Some points:
array([ 0.9,  2.2, -0.2, -0.4, -0.5,  0.1, -0.6,  0.5,  0.4, -0.2, -1.5, -1.1,
        0.5, -0.9, -0.3,  1.0, -0.2,  0.6,  2.3,  1.7,  0.4, -2.2,  2.4, -0.8])
array([-0.3, -0.9, -0.2,  0.5, -0.5,  0.4,  0.3, -0.1,  1.1,  0.2, -0.5,  0.1,
       -0.1, -0.4, -0.2, -1.5,  0.5,  1.4,  0.6,  0.1, -0.9,  0.4, -1.0,  0.1])
array([-0.4, -0.5,  2.3, -1.3, -1.3,  0.8,  0.4,  0.6,  0.7, -0.5, -1.0,  0.6,
        0.0, -0.8,  0.4,  0.3,  2.0,  0.8, -0.9,  0.1, -2.5, -1.0,  1.7, -0.1])
array([ 0.2, -0.6, -1.5, -0.2,  0.5, -0.1,  0.0, -0.6,  0.1,  0.5,  0.1,  0.3,
        0.8, -1.4,  0.4,  0.2, -1.4, -0.4,  1.8,  0.2,  1.0, -1.2, -0.7,  1.1])
array([ 0.5,  0.9, -0.2, -0.4,  0.3, -1.8,  0.2, -0.4,  0.2, -0.1,  0.8,  0.9,
        0.7, -1.0,  0.7,  0.0,  2.7, -0.2, -0.5, -1.7, -0.2, -1.0, -1.4,  0.5])
array([ 0.8, -1.0, -0.8,  0.1,  0.7, -0.4,  0.8, -1.3,  0.4, -0.8, -0.6, -1.7,
       -1.1, -0.1,  0.6,  0.7, -2.0, -0.9, -1.3, -1.1,  1.3,  2.6,  0.5,  1.3])
array([ 0.0, -0.4, -0.9, -0.1,  0.9,  0.6,  0.6, -0.2, -0.4, -1.3,  0.3, -0.4,
        0.7,  1.8,  1.2, -0.9, -0.3, -0.1, -1.4, -1.1, -3.0,  2.2,  0.5,  0.0])
array([-1.9,  0.3,  1.5,  0.1, -1.8,  0.6,  1.5,  0.3, -1.4,  0.4,  0.4, -1.3,
       -0.2, -0.8, -0.8,  1.6,  1.1, -2.7, -1.7, -0.7, -3.0,  2.5,  0.4, -2.9])
array([-0.3,  0.4,  0.9, -0.1,  0.1,  1.0,  0.4, -1.1, -0.4, -0.1, -2.7, -0.7,
       -0.3, -0.4,  1.1,  0.0, -1.9, -0.3, -1.1, -0.8,  1.0, -1.5, -0.7,  0.2])
array([-0.5,  1.0,  0.4,  0.3, -0.1, -0.7,  0.6,  0.7,  0.9, -0.5, -2.2,  2.7,
        0.3, -0.5, -0.2, -0.5,  0.1,  1.1,  1.4,  2.6, -0.6, -0.6,  0.7,  0.5])
array([-0.8, -2.3, -0.3,  0.7,  0.4,  1.0,  0.9,  0.4, -2.2, -0.1,  1.1,  0.7,
        0.2, -0.6, -0.7, -0.9,  2.6, -0.9, -0.5,  1.6, -0.6, -0.6, -0.5, -0.9])
array([ 1.2,  0.8, -0.8,  0.0, -0.2, -1.1,  0.4,  1.3, -1.6,  1.0,  0.1,  0.9,
        1.2, -0.3,  0.5,  0.4,  0.0, -0.3, -0.3,  0.5,  0.8,  0.1,  0.2, -0.3])
array([-0.7,  2.1, -0.4,  0.3,  0.0, -0.5,  0.3, -0.4,  0.0, -0.7, -1.1, -0.1,
       -0.7,  1.6,  1.7,  1.0,  0.6, -0.2, -0.6,  0.9,  1.0, -0.4, -1.3,  0.8])
array([ 0.1,  0.6,  0.1, -0.1,  0.5, -0.8, -1.2,  0.6,  0.2,  1.1, -0.1,  0.7,
        1.0,  1.0,  0.0,  0.6,  0.4,  0.4,  0.4,  0.9,  0.2, -0.9, -1.1, -0.1])
array([ 0.8,  0.3, -0.6,  0.5,  0.2, -1.0,  0.0,  0.0, -1.8,  1.1,  0.2, -0.5,
        0.4, -0.7, -0.5, -0.2, -0.3,  0.0,  0.3, -0.5, -2.8, -0.3,  1.3,  0.8])
array([ 0.2, -1.5,  0.7, -0.3,  0.5,  0.7, -0.6,  0.2, -0.3, -0.5,  0.2, -0.2,
       -0.2,  1.7,  2.6,  1.8, -1.0, -0.5,  2.0, -0.2,  1.0, -0.5,  0.8, -4.0])
array([-1.1, -1.6,  2.2, -0.1, -1.1, -0.3,  0.9,  1.3,  0.1, -0.9, -1.2,  0.1,
       -0.5, -0.1,  1.4, -0.5,  0.4, -0.2,  0.7, -0.8, -1.7,  0.6, -0.1, -1.8])
array([ 1.2,  0.4,  0.1,  0.3,  0.6,  0.6, -1.2, -0.7,  0.3, -0.7,  0.9,  0.1,
       -1.2, -1.2, -0.6,  0.2, -0.1,  0.0, -0.5, -1.8, -0.5,  1.8, -1.9, -0.3])
array([ 0.0, -2.5, -0.3, -0.2,  0.9,  0.8,  0.0,  0.8,  1.0,  0.5, -0.4,  0.7,
        1.0,  0.5, -2.3, -0.3,  0.1,  0.5,  0.4,  2.1,  3.4,  0.8, -1.7,  0.9])
array([-1.0, -1.3,  0.3,  0.5, -1.2, -0.1,  0.6, -0.2, -0.6,  0.5, -0.2, -0.2,
       -0.8,  0.1,  1.6,  1.5, -2.1,  0.8, -0.5, -1.6,  0.8,  1.1, -0.6,  0.5])
array([ 0.1,  0.8, -0.6,  0.1, -1.1, -0.9,  0.6, -0.9,  0.1,  0.5,  0.7,  0.2,
        0.0,  1.7, -1.9, -1.8,  1.2,  1.0, -0.4,  0.7,  1.4,  0.5,  1.1, -0.3])
array([-0.4,  0.2,  0.2,  0.2, -0.1,  1.1, -0.2, -1.1,  1.7, -1.4,  0.3,  0.9,
        0.3,  0.4, -0.8, -0.7, -0.9, -0.6, -0.2,  0.0,  1.1, -1.3,  1.7,  1.3])
array([-0.2,  1.3, -0.3,  0.1,  1.8,  0.1, -1.4,  0.6,  1.2, -0.3,  1.4, -2.3,
       -0.1, -1.1,  0.8, -0.8, -1.2, -0.1,  0.3, -1.5,  0.5,  0.7,  0.0,  2.6])
array([-0.3, -0.8,  0.6,  0.0,  0.1,  0.5,  0.2,  0.7, -0.6,  0.6,  2.8, -1.0,
       -0.9, -1.7,  0.3,  0.6,  0.5,  0.8,  1.0, -0.4,  2.4, -1.8, -0.2,  0.3])
array([ 0.4, -2.3, -0.9,  0.1,  1.0, -0.8, -1.0,  0.1, -1.0,  0.5, -2.2,  0.3,
        1.0,  0.2,  1.0,  0.1,  0.9, -1.0, -0.9,  0.1, -0.6, -0.6, -0.3, -0.2])
array([-0.2,  0.4,  0.3, -1.2, -1.1, -1.2, -1.5,  0.7, -0.6, -0.1, -0.6, -1.3,
        0.3,  0.1, -0.5,  0.6, -1.4,  0.6,  0.2,  2.0,  3.0, -0.2, -1.3, -1.3])
array([-1.0,  2.3,  2.2, -0.6, -0.8,  1.2,  0.9, -0.2, -1.5, -0.2,  0.2,  0.3,
        0.1, -0.9, -1.5,  0.7, -0.1, -1.0, -1.1,  0.0, -2.0,  1.1,  1.4, -0.4])
array([ 0.4,  1.6,  0.3, -0.5, -0.5,  1.1,  0.2, -0.9,  1.6,  0.2,  0.6,  1.6,
       -1.6,  1.8,  0.8, -1.3, -0.5,  0.1, -0.1,  0.8, -0.7, -1.8,  0.0, -1.9])
array([ 0.3, -3.7, -1.2,  0.9,  0.0, -0.8,  0.4,  0.2, -0.5,  0.2,  2.8,  0.3,
        0.0,  0.8, -1.4, -0.6,  1.3,  1.1, -0.4, -0.3, -0.7, -0.3,  0.3,  2.0])
array([ 0.4,  0.8, -1.3,  0.7,  1.3, -0.8, -0.4,  0.3,  0.2,  0.6, -1.5, -0.9,
       -0.8,  0.1, -1.2, -0.8,  0.5,  0.6, -0.8, -3.3,  2.1,  1.6,  0.2,  3.1])
array([ 0.4,  0.2,  0.0,  0.2,  0.6,  0.5, -0.6, -0.7, -0.3,  0.3, -0.9,  0.7,
        1.0, -1.0,  0.8,  0.5,  1.0, -0.2,  1.0,  2.0,  0.6,  0.3,  1.5, -0.7])
array([-0.1,  2.1, -0.4, -0.1,  0.6, -0.2, -0.1,  0.0,  1.2, -0.4,  1.2, -2.2,
       -0.4, -0.5, -1.0,  0.6, -4.0, -0.4,  0.1,  0.9, -1.2, -1.2,  0.3, -0.4])
array([ 0.5,  2.1,  0.9, -0.2, -1.4,  1.4,  1.0, -0.5,  0.8, -0.3, -0.1,  0.5,
        0.1,  2.0, -0.1, -1.4,  1.5,  0.5,  0.8,  0.9, -1.0, -0.6, -1.0,  0.5])
array([ 0.5, -0.5, -2.3,  0.0, -0.3, -0.7, -0.6,  0.9, -0.9,  1.4,  2.3,  0.7,
        1.3,  0.2,  0.7,  0.7,  0.3, -0.2, -0.1, -0.3,  2.1,  1.2, -0.2,  1.7])
array([ 0.0, -0.9, -0.1, -0.1,  1.2, -0.2, -1.8, -0.9,  2.0, -0.6,  0.2,  0.7,
       -1.6,  0.5, -2.8, -0.6, -0.5,  0.1,  0.1, -2.0, -2.0,  0.5, -1.0, -1.7])
There is one direction along which these points spread out most. Take the direction at right angles to it along which they spread out most. Go by this last direction. For each point below, how far along it does it lie, from 0 to 99? 50 is the average, and the first point above lies past it. One standard deviation of the points above along it is 16.
array([ 0.4, -2.3, -0.9,  0.1,  1.0, -0.8, -1.0,  0.1, -1.0,  0.5, -2.2,  0.3,
        1.0,  0.2,  1.0,  0.1,  0.9, -1.0, -0.9,  0.1, -0.6, -0.6, -0.3, -0.2]) 47
array([-0.3,  0.4,  0.9, -0.1,  0.1,  1.0,  0.4, -1.1, -0.4, -0.1, -2.7, -0.7,
       -0.3, -0.4,  1.1,  0.0, -1.9, -0.3, -1.1, -0.8,  1.0, -1.5, -0.7,  0.2]) 56
array([-0.7,  2.1, -0.4,  0.3,  0.0, -0.5,  0.3, -0.4,  0.0, -0.7, -1.1, -0.1,
       -0.7,  1.6,  1.7,  1.0,  0.6, -0.2, -0.6,  0.9,  1.0, -0.4, -1.3,  0.8]) 61
array([ 0.8, -1.0, -0.8,  0.1,  0.7, -0.4,  0.8, -1.3,  0.4, -0.8, -0.6, -1.7,
       -1.1, -0.1,  0.6,  0.7, -2.0, -0.9, -1.3, -1.1,  1.3,  2.6,  0.5,  1.3]) 27
array([ 0.5,  2.1,  0.9, -0.2, -1.4,  1.4,  1.0, -0.5,  0.8, -0.3, -0.1,  0.5,
        0.1,  2.0, -0.1, -1.4,  1.5,  0.5,  0.8,  0.9, -1.0, -0.6, -1.0,  0.5]) 63
array([-0.3, -0.9, -0.2,  0.5, -0.5,  0.4,  0.3, -0.1,  1.1,  0.2, -0.5,  0.1,
       -0.1, -0.4, -0.2, -1.5,  0.5,  1.4,  0.6,  0.1, -0.9,  0.4, -1.0,  0.1]) 48
array([-0.3, -0.8,  0.6,  0.0,  0.1,  0.5,  0.2,  0.7, -0.6,  0.6,  2.8, -1.0,
       -0.9, -1.7,  0.3,  0.6,  0.5,  0.8,  1.0, -0.4,  2.4, -1.8, -0.2,  0.3]) 55
array([ 0.4,  0.8, -1.3,  0.7,  1.3, -0.8, -0.4,  0.3,  0.2,  0.6, -1.5, -0.9,
       -0.8,  0.1, -1.2, -0.8,  0.5,  0.6, -0.8, -3.3,  2.1,  1.6,  0.2,  3.1]) 26
array([ 0.3, -3.7, -1.2,  0.9,  0.0, -0.8,  0.4,  0.2, -0.5,  0.2,  2.8,  0.3,
        0.0,  0.8, -1.4, -0.6,  1.3,  1.1, -0.4, -0.3, -0.7, -0.3,  0.3,  2.0]) 28
array([-0.4, -0.5,  2.3, -1.3, -1.3,  0.8,  0.4,  0.6,  0.7, -0.5, -1.0,  0.6,
        0.0, -0.8,  0.4,  0.3,  2.0,  0.8, -0.9,  0.1, -2.5, -1.0,  1.7, -0.1]) 53
array([-1.9,  0.3,  1.5,  0.1, -1.8,  0.6,  1.5,  0.3, -1.4,  0.4,  0.4, -1.3,
       -0.2, -0.8, -0.8,  1.6,  1.1, -2.7, -1.7, -0.7, -3.0,  2.5,  0.4, -2.9]) 23
array([ 0.4,  0.2,  0.0,  0.2,  0.6,  0.5, -0.6, -0.7, -0.3,  0.3, -0.9,  0.7,
        1.0, -1.0,  0.8,  0.5,  1.0, -0.2,  1.0,  2.0,  0.6,  0.3,  1.5, -0.7]) 68
